X: several groups of rows, each row roughly a mix of its group's hidden directions
X (144 x 10)
95  -174  111  -165  237  366  -103  -101  -78  283
-87  161  32  -10  216  143  -81  -12  285  -431
-81  31  -40  -188  46  -113  -63  435  -190  -294
-17  195  -153  -44  -245  -306  53  169  154  -321
76  13  -172  218  -174  188  -195  172  -157  366
164  36  116  192  130  78  131  -241  194  402
205  -43  -32  126  101  211  126  -117  -253  407
-236  -67  -71  181  -459  -69  132  -63  -93  179
-29  -168  118  163  258  -147  -100  -113  434  -80
71  -240  39  0  -449  -92  -18  -170  36  266
-263  112  35  -302  73  -62  200  186  -147  -310
-6  111  -235  -6  52  345  -279  310  -95  57
-15  -266  173  59  257  296  -20  -178  -118  268
-18  124  -84  -310  -271  -148  2  145  244  -284
-328  -91  58  33  102  230  -16  236  -16  368
-336  -164  280  -121  69  -59  -24  -35  303  -201
274  -75  111  191  -26  206  -82  -138  281  313
425  -38  -205  157  31  70  108  -54  -183  270
40  239  -188  385  125  -7  -4  -163  93  -286
56  -103  0  159  357  -73  3  -324  305  -76
-13  104  122  -168  -40  -55  21  552  -104  -33
-194  -347  220  116  188  128  -4  -190  -86  245
392  88  -175  -72  -2  122  307  -20  -236  115
194  -239  -110  151  -24  199  126  -252  247  255
-98  -180  35  146  -262  -113  -133  -328  321  38
51  191  45  175  6  139  -60  -320  304  293
177  -253  174  -406  17  95  -131  153  90  -164
237  52  211  384  168  -100  -12  -196  199  89
120  422  -222  216  -140  -144  90  72  -181  -28
117  -99  -75  213  353  -25  52  -357  213  13
-22  292  52  210  69  -44  52  -52  139  -460
222  -145  -125  -380  30  -64  169  203  -201  -175
-133  -6  57  -465  129  -69  147  140  -121  -247
-162  72  -366  308  -126  68  114  -175  -208  86
-295  64  380  -161  130  -54  -217  126  53  169
8  216  76  282  103  -95  76  -186  214  -371
-398  -45  217  -171  -240  -94  -132  -111  206  18
88  129  -132  -248  -267  -251  26  212  190  -237
-93  -169  -45  259  -91  -35  -79  272  -399  -142
-384  -116  225  78  -63  127  -122  -133  305  -112
147  -257  -327  6  -24  186  198  -288  56  143
-441  -16  60  -298  -60  11  -158  -42  204  -128
210  -29  -271  314  -229  115  131  240  120  -59
23  114  97  -345  208  -138  135  93  -101  -366
313  -240  -90  153  339  124  121  49  -185  84
-272  93  10  -129  -1  -178  -123  226  -289  -308
88  259  29  -17  125  2  -43  16  118  -518
-251  242  -3  -116  12  -236  -42  219  -268  -251
18  -321  106  94  294  163  2  -100  -182  311
-442  56  123  -171  -117  3  -84  91  62  -316
-169  -249  -16  -333  -128  13  -84  149  285  -216
-20  -192  2  151  407  117  -119  -34  -216  272
83  -19  -355  -49  -271  113  79  240  -291  -73
271  -177  -337  -214  -148  176  228  35  -73  13
23  -52  -190  -2  -151  199  -15  186  -480  91
208  -250  -149  110  -35  173  129  -223  274  252
-448  -170  57  23  25  -305  -133  36  139  -103
33  -393  -154  296  -51  105  91  -147  179  182
-71  -202  57  278  68  21  -101  -258  349  211
160  -147  163  154  307  5  -68  -226  299  197
-204  -103  162  249  235  155  -93  -208  -169  274
162  224  214  9  348  29  -73  88  146  -311
-85  16  210  -459  86  -23  73  221  -52  -220
-204  -258  164  0  275  162  -158  -135  -88  296
64  -37  -242  84  -266  164  23  142  -403  155
57  236  -96  -174  185  112  128  233  -397  -41
-130  201  40  -231  -302  -118  -130  48  295  -229
72  444  103  -27  79  -25  162  13  -356  -39
-41  -172  4  194  -11  75  -31  19  -65  543
-128  261  89  64  54  9  50  18  154  -499
-140  -327  3  202  23  -426  103  95  -62  46
83  32  -144  -92  84  61  58  435  -328  -164
-148  88  -74  94  63  132  239  -251  -419  -120
307  -128  -282  303  26  106  163  218  -70  57
-403  -228  116  -296  -10  -1  -90  -45  206  -87
-361  191  11  -324  -170  73  -116  -49  179  -147
62  181  -61  -183  197  106  106  296  -388  -46
-486  79  140  -89  -106  -66  -218  -102  171  -56
202  261  242  97  285  98  -146  209  93  -184
-493  -169  169  99  98  -66  -138  -146  3  107
136  -125  -189  419  -117  161  21  2  47  296
-113  300  -171  73  -204  -378  -35  158  26  -163
-300  102  357  -210  120  -81  -202  185  67  56
-94  282  90  180  -178  -213  232  44  -144  -305
390  62  -134  -13  68  -275  -49  279  -88  181
270  -204  -256  -138  -42  123  333  22  -217  -24
-157  -321  -165  -183  -212  -9  55  199  277  -151
1  -478  -106  -43  -5  11  -49  -73  352  50
73  29  220  167  462  99  -72  -16  244  69
-52  -159  127  174  279  240  -45  -177  -204  300
-362  24  179  -237  -215  36  100  122  107  -268
122  295  141  81  144  -116  63  4  53  -454
490  -82  -95  68  35  96  255  64  -165  90
-63  164  -307  144  -381  -42  40  27  -238  -155
159  2  -261  -47  -30  49  131  316  -205  -343
-105  -100  -96  -29  -32  -274  -116  294  108  -396
-205  121  116  -168  -330  6  -113  379  -104  -24
178  359  84  -304  -96  45  260  143  129  0
284  -186  -253  261  -113  64  152  -271  -8  122
75  -12  -226  -187  -12  77  80  -50  -502  -128
-184  51  286  -199  209  -108  -110  -339  9  187
-428  80  91  -231  -171  -70  -183  -44  210  -102
89  239  -99  -197  -269  -227  -89  189  213  -221
175  268  224  127  192  135  -188  174  175  -236
153  236  195  51  330  59  -92  84  169  -314
144  -164  237  53  80  311  -5  -209  -94  337
-146  325  122  362  -3  80  -115  -222  24  181
226  -184  -59  362  83  186  61  16  48  328
-50  -60  -172  366  44  133  -109  -280  303  64
-250  -195  158  87  81  -124  -278  -301  207  99
83  -179  153  153  258  46  -43  -50  100  455
-106  -390  -69  235  -105  246  182  -73  -180  -97
-187  -317  251  -15  214  152  -172  -150  17  236
41  168  -291  485  -54  0  -10  -131  -70  13
-43  121  9  268  217  35  -11  -220  321  -295
126  284  189  0  282  -29  -89  -198  -338  32
25  -31  -137  -135  52  -46  0  407  -365  -183
228  40  -266  32  -202  223  195  188  -286  -63
-170  -138  -154  -101  -205  41  -176  165  -173  -402
214  -137  21  186  245  218  89  -93  -268  284
146  7  -284  93  -259  80  105  366  -153  -151
88  36  123  -133  97  503  -33  -204  -43  163
88  -311  90  113  285  163  40  -84  -201  305
-348  -38  182  196  96  -171  -259  -98  257  5
268  26  -333  35  208  228  -290  58  -56  72
-186  56  250  -109  -77  -137  -94  -359  316  28
181  -54  -204  307  -272  64  103  244  226  -70
-180  -248  9  75  -78  52  44  -2  -46  513
159  44  114  186  171  125  128  -274  207  349
202  -274  128  -79  213  385  69  -124  -43  147
226  -208  -199  386  162  185  52  117  -7  125
-133  -86  -117  -206  -80  -79  -133  252  -273  -355
169  142  -170  -30  40  182  173  155  -433  142
360  -346  -186  68  27  26  235  6  7  173
-125  -115  151  116  235  335  -43  -236  -154  249
-279  217  220  -348  106  -91  -112  -84  23  -203
281  -69  -264  -63  -74  143  316  43  -301  12
-171  -185  277  -150  286  -23  104  -289  97  -164
101  -256  249  29  115  243  -25  -177  -82  355
-175  136  340  -131  -29  -124  -176  311  59  -214
-227  -20  327  52  -171  -265  310  -111  57  -53
-291  86  327  50  149  -234  -217  16  208  -76
204  -14  -218  -35  130  160  151  49  -463  47
215  -377  -115  -230  -12  290  34  -180  52  -14

the one row of each list that fits no group (the others fit one group, some only roughly)
  * j489: -259  -64  222  -333  -146  -28  -244  -9  231  96
  * j860: -220  399  148  -62  43  -139  -212  80  -237  -116
  * j884: -192  295  137  -54  105  79  6  210  70  -405
  * j766: 226  -274  -50  -287  287  272  27  77  -36  5
  * j122: -16  128  216  -197  332  113  -55  153  145  -321
  * j754: 389  -9  -238  279  89  137  105  -208  -86  -28
  * j441: 166  204  -199  -226  163  -179  309  -178  -173  8
  * j757: 101  -98  -147  293  -347  -4  -47  -151  -40  318
  * j394: -378  -48  -232  -159  -97  -34  201  -144  -40  -279
  * j712: -26  6  -109  -289  -253  -203  239  -67  -255  -219

j754
  * j813: 217  250  -116  287  -71  -184  91  66  -344  -16
  * j669: -326  -138  90  269  -5  -56  196  -156  75  314
  * j446: -85  293  -191  -46  -25  60  -81  135  -78  -457
  * j782: 129  266  -180  -116  -327  -89  217  108  31  -259
  * j90: -71  -481  50  -262  32  35  227  14  86  -80
  * j822: -288  12  214  -275  -183  -73  -273  -37  218  94
  * j957: 394  173  -184  92  -36  40  66  41  -170  332
  * j804: -25  115  -292  399  -98  -63  72  -274  33  -151
  * j4: -368  -116  146  -299  69  28  -273  -16  187  -26
  * j407: 216  -132  -87  276  -157  126  116  -277  95  296
  * j255: -61  347  200  183  -48  -117  -67  -57  -350  178

j255
  * j675: 109  139  111  -234  322  -25  21  45  3  -413
  * j27: 191  -111  -92  333  125  -30  -64  -357  167  176
  * j774: 16  15  -2  -298  48  -182  -57  299  -294  -268
  * j402: 133  181  327  122  268  -194  120  -63  129  -243
  * j974: 234  -164  -58  151  230  309  261  -123  -186  38
  * j676: -253  214  -101  -353  -77  -188  -23  130  111  -244
  * j644: 182  37  -348  348  -176  130  201  -1  100  -28
  * j411: 263  99  -266  253  -184  77  -45  302  -19  -169
  * j383: 456  92  -230  37  -89  -100  207  165  -123  -46
  * j928: 6  -263  -6  450  -50  172  77  -165  55  187

j411
  * j563: -317  122  -152  -118  -205  -41  149  146  -194  -314
  * j967: 13  146  181  -104  399  133  -117  119  190  -263
  * j776: -229  183  -239  -312  -192  -158  107  137  29  -205
  * j199: -131  1  -3  -338  -147  52  23  354  -301  58
  * j825: 111  -79  -134  -148  140  84  51  199  -479  -135
  * j673: 91  70  -192  30  -12  133  21  348  -423  79
  * j971: 164  -315  -183  -95  -195  -121  86  72  -32  375
  * j628: -74  -67  231  -29  113  -126  -51  -414  326  50
  * j659: -137  296  81  -199  -58  -68  -58  245  -283  -268
  * j117: -275  -11  -219  -36  -114  8  151  228  -353  195
  * j867: -77  -320  -221  87  -35  138  -70  -227  127  344
  * j773: -216  246  280  -248  106  5  -128  65  -230  210
  * j204: 71  131  -101  -269  59  -237  55  314  -258  -207

j971
  * j354: -330  205  259  -271  -106  -152  -169  134  -42  36
  * j17: -13  197  -63  -204  29  100  135  -27  -480  176
  * j682: 36  -168  -274  157  -337  64  -112  -124  -30  316
  * j575: 176  -170  -155  214  72  -98  -7  -429  157  150
  * j844: -439  70  -89  -93  -212  -122  -84  164  60  -252
  * j436: -393  90  94  47  247  201  -247  -115  -95  130
  * j154: -174  73  -227  -106  -104  67  24  295  -392  141
  * j165: -133  255  -106  -102  -130  -340  90  77  -202  -290
  * j239: 125  87  -65  18  160  44  346  -366  -235  108
  * j956: -30  -321  101  67  374  153  -170  -90  -72  226

j165
  * j426: -232  105  55  -28  180  367  -112  -217  -160  234
  * j38: -47  97  -195  383  -93  -153  71  -336  115  -126
  * j47: 112  12  -239  319  -249  19  -145  267  -215  58
  * j548: 48  158  232  -155  358  50  11  130  107  -334
  * j705: 425  -39  -220  -242  108  77  158  198  -65  -20
  * j475: 15  -192  -208  158  -280  -97  50  -181  -145  355
  * j702: 61  244  11  -285  333  92  -130  185  -243  33
  * j448: 269  -230  -98  363  98  157  90  96  199  134
  * j99: -160  -277  166  272  248  22  -84  -125  -114  272
  * j15: -42  207  -112  181  -30  -110  106  -168  137  -463

j702
  * j245: 165  104  -92  139  -259  -266  226  110  107  -312
  * j41: -150  304  -65  126  -320  -299  45  43  56  -204
  * j908: 71  13  89  293  3  -160  61  -377  290  -145
  * j208: 77  -230  -174  -2  -300  -75  37  -120  -185  376
  * j524: 69  -423  118  -186  16  56  137  20  256  -235
  * j83: 165  34  283  -118  350  103  -145  46  280  -136
  * j959: -288  -70  190  -158  54  -208  -242  31  203  -283
  * j128: -148  -3  27  -150  -489  -135  185  57  -103  -157
  * j9: 175  -132  -64  -81  -46  -177  92  -15  -331  406
  * j809: 400  2  -152  -107  -55  -131  178  258  27  -248
  * j606: 161  -198  -222  -54  83  209  40  444  -91  -29

j606
  * j444: 58  107  84  -414  209  -260  -87  136  -136  -164
  * j318: 150  158  -209  391  200  -16  139  -11  -268  4
  * j622: -38  9  -17  326  -148  190  177  -196  254  274
  * j304: 156  -404  -198  159  41  -69  20  -72  185  277
  * j74: -98  25  -31  -234  -292  -196  2  -186  326  -211
  * j454: 121  -335  -112  -47  45  237  42  -364  118  165
  * j481: 109  270  -106  -120  -368  -37  255  9  29  -249
  * j935: 96  79  -300  -156  169  74  -76  237  -385  37
  * j340: -275  39  300  -305  132  -157  -237  111  -23  -63
  * j140: 89  -118  -123  74  -41  250  366  -360  55  46

j74
  * j538: -12  278  88  -14  128  94  -113  120  176  -455
  * j344: 12  113  133  170  87  -12  -89  -185  350  -379
  * j219: -268  217  310  -299  -3  -103  -150  66  -92  159
  * j37: -45  -37  -13  -248  -178  -171  -42  133  346  -332
  * j479: -353  -323  74  190  107  35  -25  -279  68  -95
  * j85: -176  192  332  130  205  -164  -191  -176  196  76
  * j433: 224  16  -35  112  63  138  150  -375  -33  352
  * j890: -101  -63  -69  27  -500  4  -34  120  -217  208
  * j639: 398  -67  82  139  120  192  38  -195  21  309
  * j793: -119  160  256  163  188  -146  -165  -272  265  126
  * j57: 209  -114  -188  335  -113  143  99  33  -135  330
  * j191: 102  -142  10  25  -72  29  204  -171  -68  512
  * j520: 220  137  -150  20  -198  306  236  -131  -246  139

j191
  * j999: 65  -113  -242  112  -206  -54  228  -413  30  135
  * j602: -231  -146  205  38  285  169  -278  -153  -29  214
  * j649: 30  -130  -266  275  -233  1  -36  -115  -145  348
  * j133: -211  -116  310  -327  216  -54  141  -76  179  -86
  * j588: 171  -73  -206  202  -54  59  137  -476  52  -53
  * j778: -105  -59  100  133  -156  -231  -93  -31  490  -74
  * j423: 170  -17  -24  -410  -67  0  -55  271  -306  59
  * j465: -3  218  -124  17  -83  42  -37  -30  154  -527
  * j58: -31  16  -2  356  293  136  49  -146  -271  215
  * j409: -130  -154  98  168  -20  -82  -161  -413  224  207
  * j552: -13  101  125  -378  45  -101  133  293  -255  -160
  * j298: 143  264  -89  319  -19  -160  -37  28  -273  269
  * j869: -82  163  212  -119  370  139  13  -20  -250  252
  * j463: -37  303  -186  59  47  -21  55  57  -48  -483
  * j342: 68  164  94  -68  414  -90  69  -48  99  -367

j999
